Each path below is one point turned by a fixed rotation once a step. After each direction that follows a path, write how fast that rotation turns it, in degrees per step (0 if it stays still).
Each turn is a multiple of 5 degrees from 10 to 175, or 0.
Each row of a path follows its step; steps can be skipped.
Path 1:
step 0: [-16  -6 -13  -3   9   4  -2   4 -11  -3   0  -4  12   5  -5   1  -6  -2
  11  -4   3  -2   9   7 -15  -8  24   0   6  -5  -3   9  12   0 -10   9
 -15  14  -1  -4  -2   0  -1  -2   7  -5  -3   4  12   1  -7   1   2  -1
  -3]
step 1: [  0  -6 -10   0  -2  11   9  -5  -8  -5   5   1   3 -13   6  -9  -2  -2
   6   2   4  18  17  -2  -5   1  -3  -3   3  -7  -7  -8   6  -7   2   0
 -13   9 -17  -3 -11   7  19 -12   1  -3 -11  -3  -3  -1  -4   2   5   5
  -9]
step 4: [  8  -7  -8   2  -1  -4  11  -1  -2  -6   5  -1  14   2   4   6   4   8
  -8   2   7  -2   4   2 -11 -11  -1  -6  15  -5   6   3  10   7  11   1
  -8  19  -4  10   1  13  11   0 -11   1   5   8   2  19  -7  -3   2   3
 -14]
step 5: [  9   6  -3   4   2  -5  -3   7  -7  -2   1  -5  10  -2 -10 -12  -5  -6
  -1  -5   0   4   6   3 -20  -1  -8   9   1   0  -7   2  -7  -5  -6  12
  -1  14   8  -7 -10   3  18  -7   7  -9   7   5   1  16   4   1   2 -15
 -14]
step 6: [-13  -6   0  -2   0   7   2  10  -3  -4  16  -8   7  -3   5  10  12  -2
   9  -9   6  -7  -4   1 -10   4  -6   1  -8  -4  -5  -4  12  -6  -2   1
  -1  12  -8  -4 -17  10   6 -14  -9   4  15  14   3   7  -3  11   3   0
  -4]
step 7: [  6   4  -6  -8   0  10   6   0  -1   3  12   6  12  -5  -3   1  -6  -1
   1 -17  -1  -6  -6   1   2  -2  12  -3   0   1 -20  -3   4   7  -8  -3
   1  18  -9   8  -6 -10  15  -3   7   4   3  -1 -14  16  -2  -2   8  -1
 -14]
step 8: [ -6   6   7   1  11  -3  -8   7  -7   3   9  11   4  -3  -6   2  -1  16
   7  -1   2   5  -2  -3 -13   0  10  -3   3  12  -2 -13   4   0   2   5
  -3  25   2  -2   1  11  13 -10  10   1  -2  13  10  -2 -10  -1  10   7
  -3]
step 9: [-12  -2  -4  11  -4   2   1  -6   6   1   3 -12   9 -16   3   6  -2   7
   7  -5  -2  10   5   3  -6  -3  13  -1  -9   0   7   5   7  -4 -11   7
  -8  11 -12   7   1  10  21  -1   4   4   0  11  -9   5   3 -10   0 -15
  -6]
step 10: [ -8  -1   9   1   5  11   7 -12  -2  15 -11  -4   4  -4  -5 -12  -4   0
   7  -5  14   2  -9   0 -11 -10  -8   3  -1   5  -2 -10   7  -8  -6  -3
 -17  20  -6   1  -2   2   3  -4   1  -2   1   3   0  13  -6   2  -8   7
 -15]
step 11: [ -6 -11  -6 -15  20  -3   6  -9  -7   2  -1 -11  14  -2 -15   0  -1   8
   6  -1  -3  -6   9   1  -7   5   5   3  -3  -5  -1  -4  -7  -9  -6   4
   9   9  -7   2  -7  17  -1  -9   4   1  -8  12 -10  11   2  -5   3   6
 -10]
step 12: [ -1  -5  -8  -1  -6   2  11 -12  -9   3   8  12  11  -1   4   1 -13  11
   7   0   7   2   4   0 -15   7   0  11   0   0  13  -9  -4   6  -5   1
 -11  12  -7   4 -13   1   3 -12  -5   9  14  -5   1  14  -3 -12   8  -1
   3]
Speeds:
[-2 -2  2  1 -1  1 -2 -1  4  2 -3 -4  0 -3  0  1  1 -1 -1 -2  3 -4  0  0
  1  2 -2 -2 -1  2 -4 -3  1 -4 -2 -3  3  1  1  1 -5  0  0  2 -1 -4  0 -3
 -2  1  3  3  0  3  2] => 90
[ 0  0  3 -2  0  0  1  1  0 -3  1  0 -2 -2  2  2  1  3 -2  2  0 -2 -1  0
 -1  0 -1 -1  0  0  0  0  1 -7  6 -3 -2 -2 -1  0 -1  3  0  0  2  1  0  4
  2  1 -6  2 -1  3  2] => 160
[ 3 -1  2 -2  3  0 -2  3 -3  0 -3  1 -1 -2 -1 -2  1  0 -1  4  1 -3  2 -2
 -1 -3  0  2 -1  1 -1  0  1 -3 -3 -2  0  3  6  1  5 -2 -2 -2  2 -2  1  1
 -3  0  0  2  3 -1 -1] => 130
[ 1 -4 -3 -3  1  1 -2 -4 -5 -3  2  0  1  1 -2 -2  0 -3  6 -3 -2 -2  3  1
 -1  0 -2  4  0 -2 -3  1  0 -3  0  0 -1 -2  1  0 -3  0 -3  1 -1  1  2 -1
  1  1 -1  2 -2  0 -1] => 65
[ 3  0  0 -1 -2 -2 -3 -1  1  0  3  4  0  1 -1  1 -1  5  0 -2  0 -4  2  1
 -2  0  4 -1  2  3 -1 -4 -1  3  2 -3 -3 -2 -1  4 -1  3 -3  0  2  0  2  0
 -2 -3  3 -1  0 -1  0] => 80
Path 2:
step 0: [  0  -4   8  -6   6   2   2   3   9 -11   4  -6 -18   3  -1   7   6   3
  -5 -10  -6 -14 -10 -10   2   3   7   5  15  -2 -23  -7  -7   5   3 -15
  -6  -1  -1   6  -5  -9   3  13   0   6  -7  -7  -3   2   1  -1  -1   2
 -21]
step 1: [-11 -10   3   1   2  -3   5 -11 -10   3  -1   2   8  10 -13   7   1   0
   0  -4 -12  -1  11  -1   5   4  -7 -12   3   0   1   4  -6  -4   2  -5
   2 -15   8   9  -5  13   1  17   8   8  -5  14 -16  -8   0  20   4  -1
 -12]
step 2: [ 13   1 -15  -6   4   9   2  -1  -6   9   3   2   4   9   0   3   9 -10
   6 -16   4   8   0  17   2  -3   4  -6  12  11  -2  -5 -14  11   2  10
   4   3  -2  -6   6   4  -4   2  20 -15  -6   3 -14   1 -10  -6  -1   2
  -7]
step 3: [  0  10   4   2   9  16   0  -3  -8 -12 -13 -13   6  -8  -2   8 -13   7
   2   6  -4  -4  -7   9   6 -11  10   1   8  -7 -12 -10 -12   1   2 -12
  -5  17   2  -9   1 -10 -16   4   2   3  -4  10  -2   2 -10   1   5  -5
  -4]
step 6: [ -4  -6  -2  -2   8   3  -6 -16  -7 -17   6  -6  -2  -2 -14   0 -24   7
  10  -5  -1  -8  -1  -9   3  -7  -9   1  -4  17  -4  -7  10   2   5  -6
   5  15  -2  -7   2   0   0  -1  12  -1 -10  -4  -7 -12   2   6 -11  -4
  10]
step 7: [  4  12   6   2  -6   6  -2   3   1 -12  21  -8   1   7 -11  -5  -8  -1
 -17 -10  12  16   4  -1  -7   6  -7  -6   2  14  -4   5   1  -6   3  -1
  -1   0 -11   5 -22 -10  -8  -1   7  10  -5  -3  -9  10  -1   0   2   1
  -7]
step 8: [ -2   5   8  -9   7   2   1  -4   2  -7  -4  -1 -12  -4  -6  13 -17  -8
  -3   4  -1   4  -4   1   0   8  -4   6   8  -1  12  10 -12   5  -9   0
  11   2  -8  18   2   6   8  10 -11 -10  -9  -7  -6   7 -17   3   8   4
 -18]
step 9: [ -5   4   5   8  -1   1  11 -11  16  -7   3 -19   7   3   0 -10  -6   1
   1 -12 -12   1   1  -5  14  -8   8  -2  15   4   1  -3  -9   3   4  12
   8  -2  10   1   7  10  12   5   3   1 -18  -9  -7 -12   4   5  -5   7
   1]
step 10: [  8  11 -10  -9  -7  11  13  -7  -1  -1  -3  11   5  13   6   5 -14  14
 -11 -11   4   8   1  12   6   2  12  -7  11  -4  -2  -8  15   2  15  -1
   0 -13   0   8 -13  -3  -3   5  -1   0  -8  10  -3  -4  -2   1  -7  -8
  -3]
step 11: [  4   2  -7 -17   0   6  -3   4  -6  -7   2  -3  -7  -5  -1  13  -2   1
 -11  -4  -7  -8 -13 -16  -5 -11   0   8  11  -2 -12  -6 -16  14  -5  -3
   2 -15  -5   8   7   1  -3   3   6  -7   8   5  -9   6  -5   7 -11 -16
  -5]
step 12: [  1  -5  20   9  -4 -11   7   3  -4  -3  10 -11   8 -13  -2   9   6  -8
   9  -4 -14  -8  -1   4  -4   0   3 -13  13   3   4 -12  -9  -2   6 -11
   1  -5   3   4  -6   6  -7   1   3   5  -6  18 -14   0   0   9 -12  11
  -4]
Speeds:
[-3  0 -1 -4  1  3  1  4  4  0  1  2 -2 -1  1 -3  0 -1  3 -1 -1  0 -2  1
 -1  2  2 -2  0  0 -1  5 -1  4 -2 -4  0  2 -3  0  2  2 -2 -1  0 -7  0  0
  2  0  0  3 -1 -2  0] => 125
[ 1  0 -1 -2  2 -1  3  6 -2  2 -2 -2  1 -4  4  1  3  2  0  0  2  1  0 -3
  2 -4 -1  2 -2  3  0  6  5 -1  1  1  0  0  0 -1 -1  2  0  3 -1  0 -1  1
  1  0  1 -1  3  2  2] => 0
[ 2 -2  1 -3 -2  3 -1  2 -3 -1 -4 -1  0  0 -2 -1  2 -1  0  1 -1 -1 -2  2
  2 -1  1 -5 -4 -1 -3 -1 -3 -2  2 -4 -2 -2  2 -3  1  3  2  0  1 -2  1  4
 -3  0 -1 -5  0  1  1] => 35
Path 3:
step 0: [-14   9 -14  -2   2  -3   2  -7  -7  -5  -3  -6 -11  -6   2   2   0  18
   7   0   2 -11   3  -8   0  -2   2  11   6  -4   6   8  -2  12  -2   3
   1   0  -5  -2 -13  -4 -15   1   0   6   4  -4  -1   6  -5   1  -8  -8
  19]
step 1: [ -1   1  21   4  -4  -1  -7  16  -6  -3  -3  11 -16   3  -5  -1  -2   0
  -1  -2  -5   9   4  -5  -8   2   4   1  17  -4  10   0  -4  -7 -10  10
  -3  -6   2  -2   6  -8   0   7   7   2  13   7   1  -3   1  -2   0  -1
 -16]
step 4: [-10   2   7  -8   0 -14   0  -2  -5  -2   1   7  -8  -7   9  -9   0  -8
  -4   1  -1   6   8  -8   3 -11   3 -14  17  -7  -3   2   9  -5   5   5
  -4  -3 -19   3   9   4   3  -5   8  -8   0   2  -6   7   2   5  10  -8
   8]
step 5: [ -7  -1  -3   8  -6  -5   8   4 -12  -3  -6   4   9   2  13  -5   3   8
  -1  11   7   2   8   3  13  -5   0   7   3  -5  -6  -2  -3  -1   1 -10
   6   3  14  -4  -6  -4  12  10 -18  10   4   8  -7  -4  -8  -5  -1  -3
 -13]
step 6: [  9  -2   5   6   1 -10   1   0  10  11  -7   1  -2  -3   2  -7  -4   1
 -11  -1  -1 -10  -5  -3   6   3   5  -7   3  -5  -5   1  -3   1   0   3
 -13  11  -7   6  -9 -18 -18   1  -1   7  13  -6   3   1  11  -2 -10   6
  13]
step 7: [  4  -4   3   3  -4  -5  -6  -5  -2 -16 -10  -5  -9   8   6 -13  -9  -3
  -1   1  -9   5  -5  10   4  -8  -3  -7   5  11   5  -5  -5 -11   1   1
   8  -3   1   2 -12   6  10  -3  15  -9  10   2   5  15  -6   1   1  -6
 -12]
step 8: [ -6   4 -14  22  -2 -12  -3   0 -10  -4  -5  -3   3  -6   3  -2   1   1
  -7  -3  -2  -3   4   6   2   8   1   3   8  -3   5   1  10  10   1  10
   0   6   1  12  -2   6   4  -6  -2  14 -19   8  -1 -10  -1  -8   0   0
   9]
step 9: [  4  19   9  10   5  -6  12   1   6   4  -6   3  -8  -6  -6  -9   4  -5
   8  -7  11   5   2   8   4  -7  -2   6   7  -4   8   1  -2  -2  -7  -8
  -9   2   2 -18   4  -7 -11  -1   5   1   3 -14  -1  10  -2  -8  -1   3
  -8]
step 10: [ 11 -10   5  -5  -5  -4  -9 -16 -17  -8   7   7 -23   5  15  -3  -5 -11
   5   3   3  -1  -1  -5   9   7  -3  -5  -3  -5   7  16   3   2   1  -1
  -1  -3   0   1  -8   2   3  -3  -5   2  -1  -1  -2  -2   5   4  -2  -5
   1]
step 11: [-13 -11 -17  18  -2   6  11  20  -2  -7   2  -4  -6   2   2  -3  -2   6
   5  -1  -3   0  -1   3  -2   0  -2   0  12   1  -3   1   0  12  -7  -8
   8   4   7   2  -3  -7  -3  13   8  -6   2  -6  -1  -4   7  -4 -12 -11
   1]
step 12: [ -4  14  12  -3  10  -5 -12  -7  -1  -4  -4   8  -7  -6 -12 -11  15   0
   8   0  -2   0   2  -2   5  -1   7  15   8   3   7  -3  -7   5   4  18
   1   4  -8   9   0  -5  -4   7   3   0  10  -1  -9   3   8   7  -2  -1
   8]
Speeds:
[-2 -2  1  1 -4  1  0 -4  1  2  2 -3 -1 -2  2 -2 -3  1  0 -2 -3 -2  0 -1
 -1  5  0 -2 -1 -1 -2 -1 -2  2  1 -2  1  3  1  0 -3  4  1  2  3 -2  0 -5
  4  2  2  3  0 -1 -1] => 95
[ 0 -2 -4  4 -1 -4 -1  2 -1  0  1 -2 -3 -1  2  2  2  2  3  1  0 -3 -2  0
 -2 -3  1  0 -5  0 -4 -1 -1 -3 -1  2  0  2 -2 -3 -2  1  2  3 -4  0 -5  2
  1 -1 -1  0 -1 -1 -1] => 130
[ 1  0  3  0  0 -3 -5  1  5 -1  0 -4  0 -4  0  2  3 -1  0 -4  0  3  0 -2
  2 -3  0 -2  1 -1  0 -2 -2  0 -1  1  2 -5  1 -3 -2 -3  0 -2  0  0  1 -2
 -1 -2  4  1  2 -1  0] => 130
[ 2  3  2 -1  0 -1 -1  1 -3 -1  0  1  2  1  0 -2 -1  1 -1 -1 -2 -1  1 -2
 -1  2  0  6 -2  2  3  4 -2  1  1 -2  1 -3 -1  0 -4 -1  4  0 -3  2 -1  4
  0  0  5  2  2  2 -2] => 155
Path 4:
step 0: [-15  -1 -10  14   0  -2  -1  10  -2  11  19   3  -2  -1   3   0  -8   2
  -2   7   2  -3   6   3  -1  12  22   1  -3   1   0  -9   1  -1 -14   5
  -9   9  -3  19   1   1   4  11   4   7  19   9   7   9   2  -3  -5   5
   3]
step 1: [ -2  -2   1   8  10  -5  -3  -3  -7   4   7  -5  -5   3   8   3   2   9
   6   0   9   8   0  -5  -5  17 -11   5  10   5 -13   1  -3   0   7  23
 -17   7  -2   3  11  10   5   8   1   5  14   8   8  12  -3   4   5  13
 -12]
step 3: [ -8  -9 -11 -11   4   3 -11   0 -16  -5  18  -8   6  -3  -1  -7   6   1
  -6 -10   0   7   4   2   1   5  10 -10  -8  11  -8   5   4   5  -2  11
  -9  10 -26  -6  -8   5  12  10   6   0   5   2  -2   3 -10  -2  -4  -2
  -7]
step 4: [  7   9   1  -3  10   1  -7  -3   2 -15   0  -7  13   0   2  -1  15   7
  10  -8  13   3   3  -3   4   7   9  -7  -4  -4 -10  -8  -6  -7 -15  19
   5  16  -6  -3  -4   2   7  -4   1  14   0 -10   5  19   0  -4  -4   4
  -4]
step 5: [ -5  16  -3  -7   8   6  -4   5  -7   9  18  -7  -2  -7   5   9   1   9
  -1  -8  11  -7   4   4   0   1  14  -7  -7  -9   7  -9   0 -11  -3  -9
  -7  15  -9   8 -12  -2  -4  -5  -3  10   2   7  19  11  -4   9  -1  -2
 -10]
step 6: [ -8  -1   4   7  -6   2  -6 -12  -1   8  15  -1 -11  -5  16  -4  16   5
 -16   4  14  -3  -6   1   8   7   5  -5  -4  -3 -18  -8  -4  -5   0  10
  -3   5   2   3  -5  -1   4   4   2   2  11  -1  10   6   4  -5   5  -3
 -25]
step 8: [-18   9   1 -12   1   3   0  -8 -11  -4  -3 -16   6  -9   5   8   6   7
  -8   8  -6   7  -4   7   2   5  -6  -1  -7  -7 -10   3  10 -11   8   0
  -7   1 -15   1  -6  13  10   6   0   5  13   0   8  -2 -20   0  12  -4
  -2]
step 9: [ -9   1   5  -1   9  -3  -9  -1   8  -4   5  -9   4 -12   0  -4  14   6
 -12 -11  -5   9  -5  -5  13  12  15  -4  -1  -9 -12  -5  -3  -3 -10   5
  12   8  -5   0  -6  -2   6  -5   5 -11  20  -4  -2   6 -12  -8   5   3
  15]
step 10: [ -2  -1   0 -13  13   5  -2   5   9  -1   6  -5  13 -17  -5   1  -2  12
   0 -11  10   5  -8 -12   5   0 -12 -10  -2   3   8   1   0  -7   0   3
  -1  24   2   3 -18  -2   3   3   5   0  12   9   8   6  -6   5  10   6
  -5]
step 11: [-18   0  11  -3  15  21  -7  -1  -1  -2   7  -6   1  -5  12   3  10  11
  -5  10  -8  -3  -4  -5   4   2  -2   0  -3   0   0  -6  -4  -8 -14   2
  12  12  11  17 -10   3  -5   3  -2   0   0  -4  13  -4  -4  -9  -3   1
 -17]
step 12: [ -9 -11   3   9  -6  18  -6  17   1  12  15   2  -1  -1   2  -4   3   5
  -9  -7   1  11   2 -10 -11   8   5   1  -1  -2  -6 -19  12  -7   5  -2
   7  11  -1  12 -11   2   4  10  -6   8  12   7   0  -4   0 -10   3   9
  -1]
Speeds:
[ 2  1  2  4  0  1  0  0 -1 -1  1 -1  0  1  3  0  5 -1 -1 -4  0  4  0 -2
 -1  3 -1  0  6  0 -4 -2 -2  0  3  3  4  1 -1 -2  3 -2 -1  0 -1 -3 -1 -2
 -1 -1  3  0  0  2  1] => 135
[-2 -3  0  0 -2  1  1 -1  3  2  4  3 -3 -2 -2  2 -1 -1 -5  1 -1  2  2 -1
  1  0  1 -1  0  2 -2 -2  3  1  1 -1  1 -1 -3 -2 -1  0 -1 -5 -4 -2  0 -1
  1  4 -2 -1 -2 -3  1] => 115
[-1  1  2 -2 -2  1  3 -5  1 -2  0  0 -3 -1  3  0 -2  3 -1  3  3  0  0 -1
 -2 -3 -5  0  1  0 -3  0 -3 -1  0  5 -3  2 -2 -5 -1  1  4  1 -2  1  0  1
 -1 -3  1 -1  1 -2 -1] => 155
[ 2  0 -1  2  4 -1 -1 -5 -2  1  1  2  0  0 -2  0  3 -1  2  1 -4 -1 -1  0
  0 -1 -1 -3  2 -1 -3  6  1  0  1 -2 -1 -2 -2 -1 -1  0  3  0 -4  2  3  1
 -4 -1 -3 -1  1  4  2] => 60
[ 2  0 -2  5 -1  2  0  5  1  2  1  3 -2 -4  3  1  1  0  2  6  2 -1 -2  2
 -2  2  0  2  0 -1 -3  0  0 -2  0 -2 -2 -2  0  3 -1  0 -2  0 -3  0 -1  2
 -1  0  3  0  1  2 -4] => 60
